The rows of A fall into 3 groups, and each row is roughly a mix of its group's hidden directions.
A (104 x 10):
0:  11  34  -3 -14  11  36   4  11   7  20
1: -28   6 -10  36  -2  -6 -19   7  22 -17
2: -21 -40  -4   9  16  25  10  -3 -18   4
3: -18 -22  13  26 -30  -4  17 -18  18  -1
4: -16 -21  17  -3 -27   6  29   1 -29   3
5:  11 -18  -7  47 -21  -6  11  -5  -8  -9
6:  12  25  43 -18   8   6   1 -12   0  17
7: -20 -32 -19 -19  13 -10  11  -9 -30  -2
8:  22  15  -8  -8   3 -32  12 -20   1 -32
9:  36  11   9  -4  15 -15   6   0  38  -8
10: -10 -11  33 -14  11  21 -24  15   5 -24
11: -11   5 -13 -30   1   2  16 -37 -24   8
12:  14 -13 -20  17 -22 -16 -11   7 -32 -23
13:  25  10   2   6  -7  30  26  21   0 -24
14: -13 -17  23   9  13 -39  15 -21  -4 -10
15:  24   5 -22 -26  26  -6   7  19  19  17
16: -11 -11  -2  15 -44  -8   2 -30  -1 -12
17:  -6  34 -19 -32   1 -16   1 -16  -1  19
18: -19  16  17 -20   3   9 -12 -19  32  23
19:  15 -12 -21  -8 -44   2 -15   6 -17 -10
20:   8  12  24 -11  -8   6   7 -39 -23 -20
21: -21  -5  -2 -17  -3  -1 -29 -26 -25 -24
22: -37   3  31   2 -11  16   6  -2  27  -5
23: -19  -9  25  29   1 -15   9  33   5  11
24: -18  -4  19   9 -19   2 -22 -19 -38   0
25:  20 -33  16 -13 -17  22 -11 -17 -19  -7
26: -34   0 -28 -12  25   9 -25  -5   0  -7
27:  34  -1   8 -13  -6  33   2  -6 -19 -23
28:   5  22  14  18  20 -11  29  28   3 -18
29: -22  28  -6 -21  -5   1  15 -22 -11  30
30: -14 -29  -2 -28   4 -14   9 -24 -28   6
31: -15 -31 -37   1 -10  21  -9  -7 -16  -1
32:  21  -6  10 -19  -5  28 -36 -17  -7  12
33:  18 -24  -1 -19  15  34  10  -1 -26   8
34:  34   4 -18  -5  13  -9  20  21  20  20
35: -37  31  24 -12   0  14 -10  -7   1  -8
36: -18 -32  -2   5  13 -20  21  28  12  13
37:  30 -17  11  33 -13  24  13   8 -11  -6
38:   2 -29 -43   2  -3  16 -16 -10 -12   1
39:   2  11 -14 -15  34  -4   3 -11  37  16
40: -13  33  31  -2  13 -11  24   3  14 -14
41: -19  -2  27   7  33  -7 -11  21  -6  24
42:   0  11  15  16  -1  52   5   8  -6   6
43:   4   0  35 -34 -10   7  14 -12 -21  12
44:  22  -5   3  -2 -20  12  19 -24 -37   9
45: -17  14  18   6  14  43 -10  -9 -11  15
46:  26  10 -26 -18 -14  20 -13 -12  29   5
47: -29  -2   9 -33   4 -31   8 -14   0  15
48: -34  14  -9  17  12 -17  33 -11   1 -10
49: -24 -35 -23 -14  26  -2  -8  -8 -13  -5
50: -14  22 -40  -4  22   0  -2   6  19  17
51:  11  17   3 -12  -9 -16 -33 -29  24  10
52:   2 -20  36   4  15  34   7   4 -18   1
53:   2  22  -7 -10 -26 -24  -1 -33 -22   2
54:   2  37  18  22   3  33  11   0   9  -6
55:  -3  13   7 -11  26  17  -7 -20  41   9
56:   3 -18 -26  -6 -28  13  -3  -9  35  14
57:  19 -20 -23  -2  19  26 -22   5 -14 -21
58:  -1 -23  31 -28   9  -5  26   9   2  19
59:  21 -10 -41   8   3 -30   9   3  -9  -9
60: -16  16 -23  -4 -25  24 -27 -12 -15  13
61: -23 -23 -10 -20  14  16  -6 -21 -31   0
62: -16   6  22  18 -14  -2 -32 -12  16  27
63:  13 -33   6  -1 -30   9  -5 -34   5   6
64: -11 -22 -16  12 -21   5 -33  -1  30   6
65:  -2 -13  32   8  32 -17   3  12  21  16
66:  30   5  11  23  19  -4  15  13  -5 -34
67: -23  15  -5 -12  -6 -29  37 -13  -6 -11
68: -40 -10  -1  -4 -21  12 -16  20   7  23
69:  31  -3  26   5 -20 -14  -1 -31  11 -13
70:  16  41  -3  -6   2  34 -15  -2 -10  -5
71:  17 -16  23   5 -22  -3   5 -25 -21 -29
72:  -9 -28   6  30  10  -7  16  25  26   3
73:   6  17  23 -14  23  -4  24  -6  30  20
74: -18  41  25  -9  20  -1  -4  12  15   5
75:  32  21 -34  23  -8  14   6  -2  -6   7
76:  43 -12   7  25 -19  -8  18   8  -2  -3
77:  11  18 -31  -9   3 -25  -5  22  28   7
78: -27  -2 -12  23   1   9 -19  26  24 -20
79:   2 -26  12  12 -27 -22  14 -26   8 -18
80:  11 -35  17   9 -14  37  -1 -13  -7  -3
81: -15 -31  -2  -2 -34  -4   0   5  12  31
82:  -9  -2  21   0  31   9  -3  32 -28   9
83:  26 -34  25  -6   9  13  21  -2  -1 -17
84: -11 -44 -19  -8 -15  20  18   6  -6   4
85: -16  21   7 -23 -18 -10  -3 -11 -40   8
86: -14   0  13  25 -23 -33  24  -7   9  12
87: -11  11 -31 -15  17 -14 -11  12  17  32
88: -20  15  -6   6  20  -6  -7  25  40   5
89: -18   8  13  -7  24   4  32  14  28  16
90:  -5 -15  23 -12   7  23  30  10  -8  30
91:  28  -3 -20 -19 -19  37  -9   7  -7  -6
92: -26   3 -33  -6  26  15   0 -11  25  -7
93: -24 -16 -34   8  -4 -10   8  34  -2   8
94: -19  -9   2  20  17  20  10  40  17  -4
95:   0 -15  12 -19  18  38 -22   7 -12 -18
96: -35  10 -19   8  -2  29   0  17  -1  24
97: -15 -33  12   0  28  23  -5  23  10  -8
98: -27  30   7 -17  15  -7  24 -19  14 -11
99:  25 -24  -7  18  11  -2  13  -2  40  -3
100:  -3 -37  10  14  -8  26  25  18 -13   1
101:   4  11  37 -10 -27 -24   7   4  -8  21
102:  11   1 -39 -25 -18  23 -17   4  -7   4
103:  12  -1  11 -17 -17 -46  17 -11  -1   9
Here is one row of each group, with its name. Which group are the others in?
 46  -1 -19   8   1 -16  -5  17  14 -11 | (95)
  5 -17 -28   5   3  12 -14  27 -34  10 | (3)
-15  20 -44  -7   2 -16  -1  13  17  12 | (27)

-20 -31  -5  31   3 -25  -2   8  15 -15 | (95)
 -3  30  -1  -4  18 -13 -15 -12  41  -4 | (3)
 36  -9  -4 -10 -15 -19   3 -32 -16   8 | (3)
 -1 -28  21  -5   8  10  15 -42  -3  -9 | (27)
  3 -18 -21 -22 -13 -14  12 -22   0  35 | (3)
 -1 -15 -11 -21  16  36   5 -24 -14  19 | (3)
 26  40  18   2 -27  -6  -5   0   7  -5 | (95)
-28  16   3   4  21 -16   8 -41  -3  -2 | (27)
 -2   7  24 -16 -11 -44  -6   4  21  -9 | (95)
